[[ 23  43  73 -19 -38]
 [ 37  41  11   9 -37]]
->
[[ 37  41  11   9 -37]
 [ 23  43  73 -19 -38]]

[[-26  73  64  81 -20 -20   8  46 -20  73]
 [ 25 -59 -53 -67  20  20  -6 -38  19 -60]
 [-25  63  55  71 -19 -19   6  40 -19  63]]
->
[[-25  63  55  71 -19 -19   6  40 -19  63]
 [ 25 -59 -53 -67  20  20  -6 -38  19 -60]
 [-26  73  64  81 -20 -20   8  46 -20  73]]

[[-48 -34  18 -20 -43  54   8  38]
 [ 39   7  10   9 -31 -14 -11 -47]
 [-10  -3  10 -27 -11  10  90 -35]
 [ 10  31  15  23   6  -9 -40  25]
 [-22 -46 -13   6  21  26 -15  29]
 [ 31 -27  36 -36  26 -21 -17   7]]
->
[[ 31 -27  36 -36  26 -21 -17   7]
 [-22 -46 -13   6  21  26 -15  29]
 [ 10  31  15  23   6  -9 -40  25]
 [-10  -3  10 -27 -11  10  90 -35]
 [ 39   7  10   9 -31 -14 -11 -47]
 [-48 -34  18 -20 -43  54   8  38]]

[[  0 -78  32 -58  51  39 -14 -37 -26  25 -21 -58  50  49]
 [ 26 -12   0   3 -34  42  44  -5 -56  25 -47  24  63  18]
 [ 46 -68  41 -37  21  14 -18  32   9 -38 -19  14   4 -77]
 [ 35  30 -14 -84 -22  67 -80 -21  30  67  53   1 -56  -9]]
->
[[ 35  30 -14 -84 -22  67 -80 -21  30  67  53   1 -56  -9]
 [ 46 -68  41 -37  21  14 -18  32   9 -38 -19  14   4 -77]
 [ 26 -12   0   3 -34  42  44  -5 -56  25 -47  24  63  18]
 [  0 -78  32 -58  51  39 -14 -37 -26  25 -21 -58  50  49]]

[[ 28 -48  24]
 [-58  76  33]
 [ 32 -45  10]
 [-32  60   9]
 [ 39 -60  21]
 [-37  59   5]
 [ 24 -55  36]
 [-26  69   0]
 [ 29 -52  20]
 [-31  63  -8]
 [ 32 -56  26]]
->
[[ 32 -56  26]
 [-31  63  -8]
 [ 29 -52  20]
 [-26  69   0]
 [ 24 -55  36]
 [-37  59   5]
 [ 39 -60  21]
 [-32  60   9]
 [ 32 -45  10]
 [-58  76  33]
 [ 28 -48  24]]

[[ 66  -3]
 [-38  12]
 [-67 -37]
 [ 81   5]
 [-22  94]]
->
[[-22  94]
 [ 81   5]
 [-67 -37]
 [-38  12]
 [ 66  -3]]
